In the data rows, zero lies at 7.5, halfway between 7 and 8.
Here are some points:
array([10, 9, 8, 8, 9, 8, 8, 6, 6, 6, 7, 7, 7, 6, 6])
array([10, 9, 9, 8, 9, 8, 7, 6, 5, 6, 7, 8, 7, 7, 7])
array([10, 9, 8, 7, 6, 7, 9, 9, 7, 5, 5, 7, 8, 8, 7])
array([9, 8, 7, 8, 9, 9, 8, 7, 6, 7, 8, 8, 7, 6, 6])
array([0, 2, 2, 2, 5, 11, 15, 15, 15, 12, 9, 6, 4, 4, 6])
array([12, 8, 6, 7, 9, 6, 6, 9, 10, 8, 4, 4, 7, 9, 8])
array([10, 9, 8, 8, 9, 8, 7, 6, 5, 6, 7, 8, 7, 7, 7])
array([8, 8, 7, 8, 8, 8, 7, 6, 6, 7, 8, 8, 8, 7, 7])
array([13, 9, 6, 7, 9, 7, 7, 8, 9, 7, 4, 4, 7, 8, 7])
array([9, 9, 8, 9, 9, 7, 5, 4, 4, 6, 9, 9, 8, 8, 7])
array([12, 8, 6, 7, 9, 7, 6, 9, 11, 8, 4, 4, 8, 9, 8])
array([7, 6, 5, 6, 8, 9, 9, 9, 9, 8, 8, 7, 8, 7, 7])
array([10, 9, 8, 8, 9, 8, 7, 6, 5, 6, 7, 8, 8, 7, 7])
array([10, 10, 9, 8, 7, 8, 7, 6, 6, 6, 7, 7, 8, 7, 7])
array([11, 9, 8, 8, 8, 9, 7, 5, 5, 6, 7, 8, 8, 7, 7])
array([4, 0, 0, 5, 7, 2, 3, 13, 15, 13, 3, 4, 13, 15, 11])
array([10, 7, 6, 7, 7, 6, 5, 9, 12, 9, 4, 4, 8, 9, 9])
array([10, 10, 9, 8, 7, 7, 7, 6, 5, 5, 6, 8, 8, 8, 6])
array([9, 9, 9, 8, 7, 7, 7, 6, 5, 5, 7, 8, 9, 8, 6])
array([9, 8, 8, 9, 9, 9, 9, 7, 7, 7, 8, 7, 6, 5, 5])
array([14, 9, 3, 4, 8, 9, 9, 9, 9, 6, 3, 4, 6, 8, 8])
Here are 12 more points, each followed by its number:
array([0, 0, 3, 8, 13, 12, 11, 10, 11, 14, 15, 14, 9, 2, 0]) 0
array([8, 6, 6, 7, 9, 10, 10, 10, 9, 8, 7, 7, 6, 5, 4]) 1
array([8, 9, 9, 9, 7, 7, 7, 6, 4, 5, 7, 9, 10, 8, 7]) 2
array([9, 9, 9, 8, 8, 8, 7, 6, 6, 6, 7, 8, 8, 8, 7]) 3
array([8, 9, 10, 8, 6, 7, 8, 7, 6, 6, 7, 9, 9, 8, 7]) 4
array([10, 9, 9, 8, 8, 7, 6, 6, 5, 6, 7, 8, 8, 8, 6]) 5
array([8, 9, 10, 9, 8, 7, 8, 6, 6, 6, 7, 8, 8, 7, 7]) 6
array([5, 4, 4, 7, 10, 13, 13, 13, 12, 10, 8, 7, 5, 2, 0]) 7
array([10, 9, 8, 8, 9, 8, 7, 6, 5, 6, 7, 8, 7, 7, 6]) 8
array([7, 6, 5, 6, 8, 9, 9, 8, 8, 8, 8, 8, 8, 8, 7]) 9
array([10, 9, 9, 8, 8, 8, 7, 6, 6, 6, 6, 7, 7, 8, 7]) 10
array([7, 8, 8, 8, 8, 8, 8, 6, 6, 8, 9, 9, 8, 7, 6]) 11
Which of these numbered points is nearest to each point below, looking only along the 2 directions in which the first points spread most? Its number follows each.
array([4, 3, 4, 6, 4, 1, 4, 13, 15, 12, 3, 3, 11, 14, 13]) > 9
array([10, 9, 8, 8, 9, 8, 7, 6, 5, 6, 7, 8, 7, 7, 7]) > 8
array([10, 9, 9, 8, 8, 8, 8, 6, 5, 7, 7, 8, 7, 7, 7]) > 6
array([3, 3, 3, 4, 6, 10, 13, 14, 13, 11, 9, 7, 5, 6, 7]) > 7
array([11, 11, 9, 8, 7, 7, 8, 8, 6, 5, 5, 7, 8, 8, 7]) > 10
array([4, 5, 5, 6, 7, 9, 10, 9, 8, 9, 10, 9, 7, 6, 7]) > 1
array([10, 9, 8, 8, 8, 8, 7, 6, 5, 6, 7, 8, 8, 7, 7]) > 8
array([0, 0, 0, 1, 4, 0, 2, 15, 15, 15, 8, 1, 8, 15, 15]) > 9
array([0, 0, 8, 3, 0, 0, 7, 15, 15, 15, 12, 0, 0, 14, 15]) > 7
array([7, 8, 8, 8, 9, 9, 8, 7, 7, 7, 8, 8, 7, 6, 5]) > 11
